Rotation paths and how fast each direction turns (degrees each step):
Each turn is a multiple of 5 degrees from 10 to 175, or 0.
Each row of a path follows its step; steps can be skipped.
Rotation 1:
step 0: [  4   3 -20  21 -11  19 -37  16 -13  10  -5 -20 -16  10   3  -2 -55 -16
 -34 -27 -35  19 -41 -24 -25  63  21  30  11   2   8 -73 -11  34  16  -8
 -20 -14  -2 -13   3  29  24  24   9  13 -14  38 -49  17  31  23   5 -17
  -7]
step 1: [ 17 -63  25  -4 -13  21 -20   5  -6  -6  17  20   8 -13  12  57 -64  36
 -29 -36   4  15 -23 -30   8 -14 -11   7  18 -13  -7 -24 -15   7  27  23
 -15  22  26  16  54 -35  -9 -48  11 -28  16  -3   7  23  -2 -11 -41 -22
 -12]
step 2: [-27  19   8 -30   3   2  11  22  24  69  16  14  51  27  27   6  -2  29
  34 -31  39   2 -34 -38 -43  -6  -4 -37  -3  -2  -8  -9   3  -4  40   5
 -11  -5  37  31   6   6  25  -5 -46  19   5 -11  28 -47   6  -4  -6 -42
  -7]
step 3: [-10  35   3  33   4  10 -50  -4   1   2  -6 -19  -2 -11 -32  36  -6 -35
  15 -55 -26  31 -27   0 -24   6 -17  24  -3  22 -17 -23 -12 -34  20 -21
 -54  -9  -4  40 -12  21  30   0   2  66 -31 -36   7 -10  17  32   9   1
   7]
step 4: [-26 -24  10  29  27 -23 -24   4  39 -17 -16  26 -21   0  18  59  -6  -9
 -16  -2 -27   9  -1   3   9  -7 -24   0  33 -27 -13 -20 -21  17  50 -20
  10  51 -23  25  63  46  16 -17   3   4 -28  -5 -21   2 -43 -32 -21  16
 -11]
step 5: [-14 -12  29 -35 -12 -26   8  54  31  -2  25   5  62   3  12  65  16  44
  22   2   2 -23   0  11 -10  48 -15 -19 -35 -11  44  20 -16 -12  18 -35
   4  -8  14   0  -5  16   9  -6 -13  -3  -1 -18 -31  -9 -37  17 -37   1
 -27]
step 6: [-32  29  12   7  15  16  19  16  13  36 -39 -18  23   2 -35 -12  15  37
 -24 -41 -55   5 -62  30 -19   4 -42  18 -32  13   0  -8  -6   7  11 -55
 -32 -27 -19  19 -26 -31 -30  -5  18  29   0  19 -21  -6 -13  -3  13  -4
 -10]
step 7: [-11   2   7 -29 -18 -20  -5   3  28  -7  -3  -4 -21 -18   4   7 -51 -20
  10 -42 -12  41 -14  16 -20 -38 -25  26  -7 -70 -30 -42   8  12  45 -43
  15  16 -11 -40 -10  16 -29  -8  15   5   0   6  -7  38   6 -26 -19  56
  14]
step 8: [-14   5   8 -27 -47 -28 -31  42   9  -3  13   1  18   7  35 -24 -37  50
 -15 -12   7  17  13  -8  -8  37   3 -17 -13 -31  19 -30 -26  72  -2   8
  11  26  28  14 -17  43   1  22  17  12 -20  12 -44 -12   7  20 -45 -21
  -8]
step 9: [-15   6  17  17 -28  19 -19  45 -30  18  63 -10   9  26 -17  11 -49  33
 -19 -47 -12  21 -22  -1   1 -22  16   3 -12  30  18 -19  -4  -2 -36 -34
 -38 -20 -22  32  32 -47 -31 -18  14   2  16   1  -3 -20   9  -9 -27 -30
 -30]
Speeds:
[  5   4   3  -9  -6   0  -6   7   0   9 -13  -5   7   4 -17  -2  -4   1
   6   7  10   9   7   6  -9   9   1  -3 -13   3   0   7   2   6  -4   8
  -1  -3  -8  -2   5   2  12  16  -8   5  -3   4  -6   1  -2  12   2  -7
 -13] => 125
[  0   3  -1  13   2  11   2   3  -3  -8  -2 -12   3   5  -4  -8 -14   9
   7  -4  -9  -9  -8  10   1   5  -4  -1  16  -6  -2  -2   0  -3  -9  -3
  -6   2  -8   5   2   3  -1   7 -16  -3  13 -14  -2   2   4   9   8   5
  -1] => 120
[ -2   4   3  -7   7   5  -8  -8   4   8   5  -5   2  19   2  -5 -15 -12
   6   2  -1  -3   9   5   1  -1   2 -10   2   1   6  -5   6  -6  14  -4
  14 -11  -5  -6   5  -2   3  -3  -5  -3  10   5  -3 -12  -6  -9  -6  11
   0] => 140
[ -2   3  -4  12 -11  -7 -15   6 -17   8  -1  -7  -7 -10  12   9   2   3
  -6  11  -3  -4   3   1   4   0   5  -8  -2 -17   7 -11   0  -4  -3   3
   5  -6 -13   0   9   8   3  -1   8   1  -1  -2  -3  -7  -5   5   4  -1
   0] => 85
